One vector is turned by the same rotation once a tick. Each row is the vector after some number of ticks, and that number follows the row.
The counts run from 0 to 216.
[-14.5  -8.7  -9.0 -10.4   2.7  -9.9   7.9  -5.8  -6.9 -19.7   5.2  -8.1
  21.0  30.3 -17.0 -15.7  -1.5 -13.2 -15.9 -11.5  -6.2   0.8  24.3 -41.1
  -2.6   3.1  16.5   2.6  17.2 -20.8  21.1  -5.4   0.7  -7.4   1.7  -7.8
  11.9   6.1  -5.2   7.2  18.5  21.8 -16.8 -10.2  -2.6  12.8 -17.8  14.0
  -2.4 -25.3 -15.5  -6.5 -11.8  13.4   1.3  43.7   3.9   1.0] -> 68
[  6.1  -3.8  -2.2  -6.6 -17.7   3.3  -8.0  -2.3  -2.5 -12.9 -36.5 -32.3
  -5.9  -2.4  -4.9  19.7 -16.3   4.8  -6.5  10.2  -6.9   4.5 -17.2 -36.0
   0.7   6.8  -5.7   3.4 -10.3  -2.7  10.5  10.5  13.3  16.3 -20.5  -2.1
  13.0   7.5  21.3  -8.4  14.2  26.8  14.7  34.6  -6.2 -13.9   3.8  -1.0
   9.9  -6.5   9.7  -8.8  -8.5  12.5  14.3  -7.9  39.2   8.9] -> 83
[ 11.8   4.8  -6.5 -11.8  -5.7   5.1   8.4  14.1   2.3 -21.7  -7.1 -13.8
  20.6  18.9 -13.3  -0.8 -13.1  12.4 -50.5 -26.8 -14.4  -6.4   8.4 -12.2
   2.3 -14.1  -8.9 -19.9  27.6 -10.4  28.7 -11.5 -28.4   1.3   5.4  27.0
  10.2  16.7   9.2  -3.7  -8.9  21.5  -0.2   3.7  -9.7   5.6   3.6 -27.1
  -2.2 -12.9 -20.6   1.2  16.0  -4.0   6.3  13.3   6.4  -7.3] -> 96
[  1.2  -6.0 -16.0   1.5   1.7   7.9  -3.8 -10.6  -7.2   8.9  -9.6 -19.0
  13.5  15.3  -4.6  24.9 -17.5 -26.2  -0.2 -13.7  -5.7   1.1  12.0 -28.6
 -13.3  -2.9  23.1 -12.7  10.4 -14.5  28.9   6.2 -10.1  17.5  -7.2   3.9
  10.3  12.3  -3.1  -8.2   1.7  35.4   9.2  -5.2 -11.3  10.4  -0.4  -8.8
   9.3 -34.6  -6.0 -13.2   0.7  26.9  10.6  13.2  22.1   6.7] -> 42
[ 16.5 -16.0  -7.9  -7.8   1.4   9.2   4.2  15.2 -18.1 -29.7 -12.2 -38.3
  -1.0   5.0 -30.4 -12.8  -0.4   7.5 -35.1 -22.5  -6.4  14.9 -11.4 -18.9
   9.6   0.4  -6.5  -1.4   3.7  11.0  15.5   7.6   6.0  -2.0  10.3   3.7
  15.2   7.4   5.2 -26.6   5.3  20.0  15.1  19.7  -5.3  -6.6  -0.7 -15.4
  22.7  18.2  -3.4  18.0 -10.4  -0.1   9.5 -15.2  -1.0 -28.1] -> 55
[  0.1 -15.5  -4.9  -9.6   8.4   5.5  14.6   0.4 -19.7 -32.4  -2.4 -33.9
   9.8  17.5 -37.4 -22.8  -1.2   8.4 -47.9 -29.9 -12.8  -1.3  -2.9 -20.9
   1.9  -1.2   4.4   1.4  10.9  -8.6   0.8   1.3  -8.8  -2.6  -1.5  13.6
  20.8  11.4  -1.7  -1.5  23.8  24.3  -8.7  10.6   6.5   6.6  -9.3   3.0
   9.4  12.6 -19.2  11.8   2.0 -14.3   5.2   9.2  -6.9 -21.3] -> 170
[ 24.5   0.9   6.0   5.4 -10.0   9.7  -2.6  19.3 -14.7  -4.4 -10.6  -1.4
  20.3  14.1   4.4  17.4 -38.3 -10.3  -9.9   2.7   0.6  12.2  14.4 -12.7
   3.3 -12.0 -15.8 -11.9   4.6  19.2  24.5   4.6  -9.0   9.0   4.2  17.3
  17.0  11.9  16.6 -11.3 -27.4  17.0  14.7  11.8  -8.9  -7.8  -9.6 -24.9
  -7.4 -15.1 -12.5 -23.7  -5.8  13.9  12.7  18.2   6.0   1.6] -> 89
[ 18.8  -9.9   5.7  12.3 -16.2  -3.5 -21.6   1.0  -0.5  -3.6 -21.2   4.4
  -1.5  14.5   0.9  18.7 -35.5  -6.9 -13.0  11.0 -14.3   2.6  -4.6 -23.4
   7.4 -13.5   9.2 -10.0  -5.2  10.5  14.7   1.0  -4.5  15.7  -1.8   2.3
  21.7  10.4   2.2  -3.5  10.0  42.0   1.9  13.6  -3.2 -17.3   0.3 -16.8
 -21.8 -31.3  -3.7 -25.1  -3.0  20.2  -2.3   6.5  20.3  10.0] -> 107
[ 14.0  -6.6   2.7  -9.4 -11.9  -5.7  -1.2  19.4  -8.0 -21.6  -9.5  -9.9
 -11.7  11.6  -4.8 -10.7 -24.8   3.3 -21.7 -11.1   0.1  -5.7 -12.1 -28.3
   5.8   3.9 -26.5  -2.3  -5.7  11.6  10.2  14.3  32.2 -14.8  -1.8 -12.2
  23.8  -2.9  30.5 -14.7  -0.8  16.0  10.6  26.1 -28.5  -9.9 -21.1 -15.7
  -2.6   5.3   4.5  -2.9 -24.3  -2.5  -2.1  -7.0  -9.2  -9.9] -> 130
[ -5.8 -18.4   7.4 -25.2 -12.5 -12.3   2.7  11.3   8.7 -43.5 -18.8  -7.5
  -6.1  21.6  -9.0 -17.2   8.4   1.8 -27.8  10.2   2.8   2.2  -8.4 -46.9
   0.7  -8.1  16.5  -2.5  -7.5 -15.1  17.6   9.8  27.6 -13.4   0.8 -27.8
   1.9  -6.7  10.4   1.8  11.6  21.3  -8.1  15.5 -10.8  -7.5  -3.4  12.7
 -11.9 -17.4   5.9  13.1 -17.6  13.5  14.8   0.6  25.4   9.9] -> 75
[ 18.5  -9.1 -17.2  -4.8 -12.7   4.2  -6.6   1.7  -7.3  -2.5 -13.7 -26.5
   6.9  -2.4  -7.7  15.4 -15.4 -17.0   8.4 -11.4  -8.8  17.6 -10.1 -38.5
  -6.3   9.5   2.2  -8.6   3.1   4.9  29.3  14.1   0.4   7.7  -4.5  -7.8
  10.0  -6.4   5.7 -43.6  -3.0  25.8  23.3  -1.8 -19.9   6.0   5.3 -22.0
  16.8 -13.2  11.7  -2.4 -17.0  26.7   9.7  -2.2  24.2 -10.9] -> 157
[  1.3   8.5  18.9  -2.9   4.6  -8.8  11.9  19.7 -16.4  -3.6  -4.3  13.6
  17.1  24.0   6.0  -0.8 -30.5  -8.9 -29.3  -2.4 -16.0 -12.0  24.7 -12.5
  -3.2 -28.8   0.2 -10.8   7.5   4.3  31.0  -8.9  19.1  -3.5  -1.1   5.3
   8.6   2.0  21.9  13.1 -11.9  14.4   6.8   2.1 -18.5  -5.8 -20.2 -19.7
  12.0 -12.7 -27.3 -15.4   3.1   8.1   9.3  23.4 -17.9   2.1] -> 70
[ -9.1 -13.8   2.0 -27.9  -4.6  -5.0   5.2   2.8  -1.3 -25.2  -3.9 -17.6
  -0.6  10.7 -12.6 -23.7   8.2  -5.9  -5.1 -11.0   1.8  -2.4   9.7 -46.9
   1.2  11.5   4.5   7.0   0.9 -10.7  25.3  12.7  28.0 -10.9   1.1 -32.4
   6.7 -13.9  14.2  -5.2  27.2  20.8  -6.7   4.4 -12.4   9.7  -9.8  10.0
   9.2 -10.6   1.9   8.6 -21.3  12.7  16.4  16.9  10.9   8.8] -> 159
[-13.4 -14.1  -3.3  -9.3  -6.0   2.4  -2.3  -8.1  -9.7 -13.9  -4.9 -37.0
   9.2   8.9 -18.9  -9.4   5.3  -1.9 -16.3 -22.5  -6.3  -3.9   2.5 -33.9
  -8.9  25.2   3.7   5.1  11.5 -17.1   7.3  10.4  -2.8   4.2 -11.0  -0.2
  22.9   5.1   7.1  -0.3  42.7  28.3  -8.4  13.2   6.1  12.1  -7.0  14.2
  16.9  -7.4   0.6  -0.8  -1.3   5.9   6.8  23.7  15.5  -2.6] -> 85
[ -3.4 -13.4   5.2 -19.4  -6.6   4.8  -3.7   6.5  -5.9 -47.8 -23.3 -22.6
   8.2  10.5  -8.0 -22.7   1.2  -0.4 -21.7  11.0   2.1  15.7   1.2 -45.3
  17.4   0.0   7.1   4.3   7.2  -9.6  15.3   5.6   8.3  -8.4   4.8 -17.6
   1.5  -2.3   2.9  -8.9  11.7  11.1 -15.6   4.1   1.6  -2.4 -10.5  10.5
 -17.2  -9.4  -2.6  12.3 -26.2   9.8  13.3   7.2  24.4   3.0] -> 141
[ 13.1 -16.4  -2.6  -5.5   2.0   7.3  -2.0   4.0 -26.2 -25.6 -16.6  -0.6
   5.5  10.3 -15.0  -3.8 -15.1 -17.9  -5.4  15.9  -6.3  34.3   2.9 -30.6
  15.5 -24.2  23.8   1.1   3.3  16.2  29.7  -1.5  19.3   1.6  10.2 -11.2
   0.0  -8.0  -6.4 -23.0 -10.3  21.2   3.7  -2.4   1.1 -11.2  -7.6   5.0
   2.7 -10.3  -9.2   3.0 -31.5  21.6   9.7  -1.5   6.5 -15.7] -> 165
[ 20.0  -3.3  -9.1  11.1  -5.2  13.1 -10.1  -6.7  -8.8  -2.6 -24.1 -17.7
   7.2  12.1   5.7  35.1 -35.7 -21.2  -3.7  10.6  -0.7  11.9  -6.6 -24.0
  -8.1 -11.6  12.1  -3.3  -9.2  -2.6  24.9   8.2  -5.7  15.8 -16.2  10.8
   8.3  16.8   9.7  -0.3  -6.8  28.0  11.9  25.8 -16.2 -19.7  -0.3 -10.1
  -8.2 -24.3   0.3 -19.3   0.4  25.0   2.4   5.5  29.4  -3.2] -> 174
[ 26.4 -11.1  -5.4  11.4  -1.1   0.3  -0.8   4.2 -15.2 -16.9  -9.8  10.6
  -8.6  20.2   0.5  14.7 -38.1 -14.5  -7.2   3.7   2.1  10.8  -7.5 -22.8
   5.1 -16.3  -0.1  -0.8 -13.3   6.2  26.6  16.7  28.1   1.0  -0.7  -9.2
  14.4   8.3   9.7  -8.8 -18.1  27.7  12.8  14.2 -31.4 -16.1 -16.1 -14.4
 -13.8 -18.9   2.7  -9.0 -26.6  16.6  -1.7  -4.9  -5.0  -9.0] -> 15
[ 11.4  -2.6   4.2   0.9   8.0  10.8   6.9   9.6 -35.5 -11.3  -1.5  -3.5
  -1.5  20.0  -9.7  -7.4 -26.0 -10.3 -17.3  -4.5   7.5   3.9  -6.4 -28.4
   7.2  -4.7 -17.6   6.0  -4.0  11.0  13.9  18.2  29.7  -4.7  -2.9   1.1
  19.6  -2.1  28.2  -3.3 -12.7  16.5  23.0  20.5 -19.3 -10.8 -28.2  -1.9
   8.1   5.7  -3.1  -7.0 -25.0   1.6   8.3  15.9 -11.8 -18.5] -> 63
[ 10.6  -1.0   3.4  12.6   5.5  -8.2   5.7  15.2 -26.0 -12.7  -1.6  16.3
   4.1  37.3  -6.5  -6.5 -39.0 -11.9 -23.1 -12.1  -0.7 -17.6   6.9 -12.2
   2.1 -15.9  -1.8  -2.4  -1.0   3.1  23.7  13.3  15.9  -4.7   5.5  -1.8
  23.4   7.1   9.6   2.0   0.1  22.7   8.0   3.4 -19.8  -8.0 -32.4 -12.1
  -0.4 -18.7 -19.7 -20.0  -5.3  -0.8  -5.9  18.7 -23.7  -6.4] -> 154
[  3.2 -17.9   4.8  -0.4  -6.1 -11.4  -9.2   7.2  -5.0 -37.4 -21.4  11.1
   0.8  27.9  -5.7 -22.1 -15.2  -2.1 -29.2  13.6  -7.4   8.9   3.8 -33.0
  20.7 -28.2  15.0  -0.9  -2.3   4.2  15.7  -1.4   4.0  -6.9  13.8  -8.8
   4.1   4.9  -4.6  -0.6   8.0  27.1 -25.9   1.9   2.4 -15.7  -2.7  -3.8
 -31.2 -23.1 -13.2   1.1 -15.2   6.3   0.3   3.1   9.9   1.7] -> 190
[  9.4 -17.7   2.6 -12.9  -0.8   0.0   2.7  16.2  -3.1 -38.1 -20.5 -13.9
 -18.0   8.6 -14.6  -5.9 -17.7  -0.8 -26.0   0.5  -1.9  18.2 -20.9 -29.0
  13.8 -16.4  -5.8  -2.5  -6.1   5.6  19.2  15.3  23.1 -11.9   5.9 -15.2
   9.4 -14.1  13.8 -13.1  -9.2  14.3   4.8  13.2 -26.4 -21.3 -14.0  -9.5
  -9.2   4.5   1.8   9.6 -31.2  -1.8   3.6 -25.5   6.8 -19.6] -> 214
[-14.1  -9.5   8.8 -23.2  -7.2  -7.4   2.4   2.0  -1.1 -38.4 -23.2 -10.6
   6.1  15.8  -0.7 -19.7  -1.8   8.4 -32.1  15.3  -3.0  10.3   7.6 -37.9
  13.0  -8.5  12.7   5.3   2.3  -9.2  13.4  -3.5   8.5  -3.0  -6.5  -5.2
   4.1   4.6   5.5  19.1  15.8  10.9 -27.3  20.2   8.2 -10.7 -11.0  14.2
 -18.3 -19.8 -12.4  -6.4  -9.3   9.2  21.9  22.5  16.4  20.6] -> 142
[  4.8 -10.1 -16.3  -8.2  -8.6   8.5  -4.5   4.5  -6.0 -14.1  -4.2  -3.7
  24.4  22.6  -4.2   6.6 -16.4 -14.1  -4.9  -9.6  -8.6  20.1  19.0 -33.3
   5.9 -10.3  16.7  -9.9  17.9  -5.1  36.1   2.9 -13.3  -2.6  15.4  -6.5
   4.6   7.2 -14.3 -29.6  -7.7  29.5  -7.7 -26.9  -6.2   6.5  -4.1 -15.2
  -3.7 -34.8  -9.4 -14.5 -13.1  27.6  -0.6  18.8  14.9 -20.3] -> 182
[ 14.5  -8.6 -15.6 -22.5  -9.5   8.8   8.0  10.1  -7.1 -26.2 -11.6 -22.7
   1.8   0.0 -14.8   6.1  -7.5  -7.5 -26.7 -15.1  -3.9  30.2  -8.8 -37.0
  -0.8  -4.9   1.0 -20.8   8.3  -0.2  30.0  -1.0   0.6  -3.6  10.0  -2.6
   5.9  -6.7   6.2 -36.0 -23.9  19.6  11.3  -6.3 -20.2  -2.2   3.5 -18.8
  12.2  -1.5   6.6  18.7 -21.5  14.7  15.5 -16.2  15.8 -25.5] -> 73
[ 19.3  -8.9  -1.5  12.2  -6.6   9.7 -11.0   5.1 -17.5 -14.2 -24.9   5.9
  10.2  26.4  -0.3  17.4 -52.1  -5.0 -18.2  11.9   5.3   6.9   0.5 -17.7
   3.7 -21.9   1.1   1.1  -7.6   8.7  20.3   2.7  -0.6   6.0  -4.9  10.6
  21.2  19.8   5.3   0.9 -13.4  27.7  -1.7  22.1 -12.9 -23.4 -13.6  -8.0
 -20.3 -23.2  -8.1 -25.7 -14.2  13.3  -2.4   5.3   9.7   1.9] -> 173
[  3.1   4.7  16.3 -15.1  -7.8  -2.3   0.7  16.7  -7.7 -19.5 -17.5 -33.7
  10.8   4.1  -4.7 -13.1  -1.2  20.7 -51.8 -12.0 -17.5  -7.7   1.0  -8.8
   1.6   1.4 -10.2  -5.2  10.1   1.2  10.2  -5.7 -13.5   0.6  -3.0  14.6
  12.9  11.8  20.4   9.4   9.2  16.2   2.9  19.1   6.9  -1.8   3.4 -18.3
   5.9   9.4 -17.6   3.2  11.2  -3.1  22.0  22.3  12.6  -1.3] -> 29
[ -4.9 -23.1  -3.8 -10.7 -11.4  -8.0  -5.5  -0.3  11.0 -29.8  -4.8 -15.6
  21.9  16.9  -8.9 -18.6  -1.4   2.7 -20.7 -12.8 -12.8  13.6  10.9 -35.2
  16.7  -9.7  22.7 -14.0  10.9  -4.0  23.5  -3.0 -18.0  -4.8  11.4 -13.9
  10.8  -1.5 -19.6 -27.2  12.2  28.9 -17.3 -18.6  10.6  10.1   5.6 -10.6
 -12.3 -21.4 -10.9   2.7  -7.8  19.5   2.6   4.9  23.8  -1.3] -> 49
[-12.5   6.9  13.1 -31.8  -4.8  -9.3  14.1  15.3  -3.3 -27.9 -13.1  -6.0
   9.0  24.8  -0.4 -21.3  -0.3  11.5 -35.6  -2.6   0.2 -20.0  12.1 -29.9
  -9.0   5.3 -15.1   3.1  10.1 -13.2  29.7   1.5  23.6 -13.3 -13.8  -2.2
   2.7  -0.5  29.1  25.4   7.3   7.8   0.3  17.4  -9.3   0.5 -11.2   1.0
   3.9  -6.0  -9.4  -2.9  -1.0   0.1  23.6  28.5   4.4  19.8] -> 94
[  0.6   9.6  10.8 -11.8  14.6   2.3  18.3  10.8 -25.8  -6.5 -24.0   1.1
   8.5  22.8   4.3   5.0 -10.8 -16.3  -7.4  18.5  -5.6   5.2  17.0 -24.8
  -4.8 -20.2  17.9  16.7  -3.9  -5.1  35.5   2.4  30.7   7.1  -6.5  -4.5
  -8.9  -1.5  12.6  25.5  -4.5   9.4  11.3  10.7 -10.5  -7.8  -6.4   6.9
  13.0 -14.5 -16.1  -8.8 -10.9  19.2  25.3  24.3   0.4   6.7] -> 118
[  5.6  -8.9   7.8   6.6 -15.4 -15.5  -0.8  20.2  -7.2 -19.5  -3.3   3.5
   8.7  28.1  -3.5 -25.6 -20.7   2.0 -37.4 -13.1 -14.6 -24.0  19.7 -11.3
  15.2  -4.8 -11.7 -11.7   6.5   1.0  11.8   7.3   7.6 -18.8   0.4  -7.2
  23.0   7.3  16.1   1.9  11.0  20.5  -6.7   6.1  -7.1  -4.6 -22.2 -21.3
 -13.3 -11.3 -25.5 -11.5  -7.0  -6.2  -4.1  24.6 -19.1   3.8] -> 21
